In the rows, zero is written as 128.
Each path below is one point turned by a fixed rotation once a step. After each direction that follows a path, write how fast that rotation turns it, in degrees a step (0 if it stays still).
Each turn is a multiple of 5 degrees from 10 to 175, or 0.
Each row of a path follows its step; steps can be skipped.

step 0: [138 140 134 136 138 124 135 144 128 123 135 129 124 126 144 134 138 128
 125 116 134 143 134 126 133 118 135 119 123 138]
step 1: [124 122 124 126 124 125 131 152 123 140 137 133 123 136 125 142 127 117
 127 138 119 119 124 135 134 123 117 117 120 126]
step 2: [116 133 125 139 134 123 138 125 136 142 135 123 143 145 129 111 133 128
 141 124 125 115 126 130 120 125 119 131 130 131]
step 3: [137 142 122 135 139 137 129 128 131 133 135 120 114 125 114 132 139 137
 135 108 125 129 123 121 133 122 136 136 126 120]
step 4: [113 124 127 123 133 127 126 138 129 136 131 121 122 119 130 140 114 135
 123 135 134 123 101 122 133 118 138 126 136 128]
step 5: [127 133 123 141 126 125 130 126 145 124 127 107 138 130 132 115 125 129
 113 142 117 122 130 132 127 119 133 116 127 128]
step 6: [129 137 117 142 131 132 132 121 121 117 126 138 127 129 118 135 142 125
 124 135 122 130 127 119 122 124 126 126 136 103]
step 7: [117 119 133 124 142 124 118 124 134 120 135 143 141 110 131 135 128 139
 131 123 131 111 121 133 126 132 133 128 127 118]
step 8: [125 117 124 125 123 128 136 127 137 135 123 111 126 114 118 122 123 135
 118 129 130 122 147 135 132 143 133 132 130 118]
step 9: [118 136 131 136 121 131 138 115 120 110 109 129 119 131 127 137 121 133
 129 137 139 128 134 128 127 122 129 144 136 128]
Speeds:
[128 128 130 125 129 124 132 126 128 131 131 130 126 129 127 129 133 131
 132 128 122 124 127 133 128 136 129 131 131 127] => 70
[132 123 131 134 132 125 124 125 128 127 129 127 132 123 127 130 127 127
 127 135 127 131 130 126 129 130 130 131 131 125] => 35
[130 130 129 127 133 130 133 128 128 129 121 126 127 128 127 126 129 127
 135 132 128 130 131 128 120 126 132 127 124 126] => 115

step 0: [121 145 115 134 128 135 124 123 123 141 131 122 139 134 127 129 125 117
 135 145 128 136 128 118 132 137 125 137 123 114]
step 1: [136 118 123 142 124 131 128 136 140 124 138 115 136 126 117 135 142 136
 125 116 126 131 136 117 118 131 140 128 130 125]
step 2: [142 143 130 125 141 126 124 119 134 129 128 133 119 119 122 126 131 131
 128 129 109 115 140 140 132 117 134 128 127 119]
step 3: [131 119 114 132 117 137 120 122 131 135 130 130 132 140 137 139 126 118
 132 135 119 112 114 126 135 131 116 135 124 120]
step 4: [133 122 127 143 133 123 137 125 140 120 134 121 120 122 116 134 121 123
 127 126 139 127 140 122 122 150 123 137 132 124]
step 5: [129 148 128 125 127 134 127 119 137 136 132 120 132 115 123 122 133 120
 142 139 130 125 133 125 127 120 140 115 132 114]
step 6: [138 121 126 142 128 133 121 126 117 135 134 115 141 144 133 131 142 126
 123 124 117 121 134 123 129 120 131 143 129 124]
step 7: [132 132 120 138 142 128 128 134 142 128 138 134 116 118 126 136 130 141
 122 128 118 119 138 130 125 141 120 127 112 128]
step 8: [129 125 117 117 126 139 123 118 143 128 130 129 122 130 123 133 116 109
 134 133 118 133 127 128 136 125 132 124 133 108]
step 9: [139 136 120 144 118 120 128 125 125 121 122 120 144 130 119 132 133 122
 130 130 130 116 128 120 130 142 129 143 141 126]
Speeds:
[129 130 122 125 129 129 124 132 130 127 127 130 129 128 128 129 129 132
 122 124 119 134 130 127 130 127 130 128 126 129] => 65
[121 126 128 130 129 128 122 128 129 124 126 122 128 128 125 126 127 130
 125 126 127 123 130 130 122 133 128 128 129 132] => 130
[130 128 125 129 129 124 133 122 130 128 133 133 129 127 127 131 130 130
 125 125 131 128 133 130 124 129 126 124 130 133] => 130

step 0: [129 130 137 125 125 131 139 125 128 114 116 130 129 146 125 128 125 120
 131 118 126 129 125 125 118 128 128 125 147 121]
step 1: [127 132 127 114 121 124 133 126 129 116 121 135 134 145 126 131 125 127
 123 114 130 133 118 118 114 125 126 137 131 127]
step 2: [139 133 126 124 129 129 128 131 120 117 123 137 129 143 130 136 120 125
 128 118 118 137 112 122 123 129 126 128 131 115]
step 3: [132 136 127 120 139 123 126 132 130 128 122 140 124 135 131 142 129 120
 134 118 121 134 114 122 111 126 123 134 123 127]
step 4: [143 129 132 126 141 124 124 131 127 139 124 136 125 136 131 129 119 121
 133 127 125 134 117 127 113 126 129 139 131 113]
step 5: [140 140 135 126 132 127 130 118 130 141 118 126 119 132 126 131 131 119
 144 120 130 133 119 129 116 129 128 139 127 122]
step 6: [132 137 134 124 127 122 131 125 139 139 115 131 117 144 127 119 126 122
 136 128 134 127 120 132 119 126 130 127 139 115]
step 7: [132 151 127 123 120 123 128 119 133 131 121 128 128 145 124 117 126 118
 130 120 135 132 124 125 124 128 135 134 127 124]
step 8: [126 145 134 125 127 127 125 125 134 121 119 132 131 148 127 121 126 117
 130 120 122 132 127 128 127 136 130 118 129 113]
step 9: [125 145 136 118 131 127 128 128 134 121 126 134 141 142 124 128 125 112
 125 122 122 129 130 120 112 126 131 128 127 128]
Speeds:
[134 131 129 134 125 130 127 122 124 126 128 125 128 126 127 132 127 130
 129 125 126 132 129 128 133 134 129 129 126 125] => 130
[133 123 125 123 130 126 126 131 126 130 134 125 125 129 125 136 127 130
 129 127 128 128 123 130 125 130 129 126 127 129] => 40
[129 130 134 128 126 129 130 131 126 129 132 135 130 128 136 131 128 133
 130 129 124 129 126 131 127 125 128 129 124 130] => 45

step 0: [124 125 141 123 134 127 135 134 121 127 130 129 120 129 127 143 140 144
 130 133 123 117 124 119 109 117 138 131 125 130]
step 1: [121 131 130 124 128 132 122 126 139 134 142 140 129 112 133 123 124 131
 141 123 133 138 136 138 115 145 124 134 132 127]
step 2: [138 129 132 120 120 137 115 119 136 126 138 125 138 138 132 124 132 120
 120 135 124 124 121 127 152 132 127 127 131 124]
step 3: [129 133 133 140 121 133 133 124 109 128 120 120 110 136 116 122 121 128
 116 129 136 132 125 122 128 126 127 131 114 133]
step 4: [129 117 116 133 140 121 131 125 122 129 113 141 123 122 139 128 122 119
 136 124 112 132 137 125 120 122 128 138 135 131]
step 5: [125 119 120 121 121 129 146 142 135 129 128 122 142 127 135 121 138 138
 138 134 129 125 126 133 133 128 124 111 139 126]
step 6: [120 148 139 133 129 117 125 134 145 129 131 130 129 133 111 133 130 128
 122 140 134 128 118 122 122 131 138 129 127 125]
step 7: [131 131 126 126 129 126 117 128 129 122 131 126 125 119 126 139 116 117
 124 100 134 134 129 137 130 123 115 137 124 120]
step 8: [139 114 129 128 130 131 126 119 117 119 139 124 132 131 136 132 137 141
 130 128 121 116 135 130 139 114 138 125 118 136]
step 9: [118 125 136 130 134 137 128 120 129 137 125 121 116 134 132 118 126 138
 130 134 132 131 133 126 105 143 133 117 131 138]
Speeds:
[133 124 127 126 131 131 131 129 131 134 129 127 133 129 128 130 131 128
 129 132 128 135 127 127 121 128 128 129 125 124] => 80
[128 126 129 128 122 134 130 128 124 130 126 134 126 131 130 122 126 127
 128 132 126 128 126 126 130 130 127 135 130 127] => 45
[130 122 128 130 128 124 128 132 123 129 127 128 127 130 130 126 128 133
 128 122 119 125 129 130 123 130 129 128 125 129] => 85
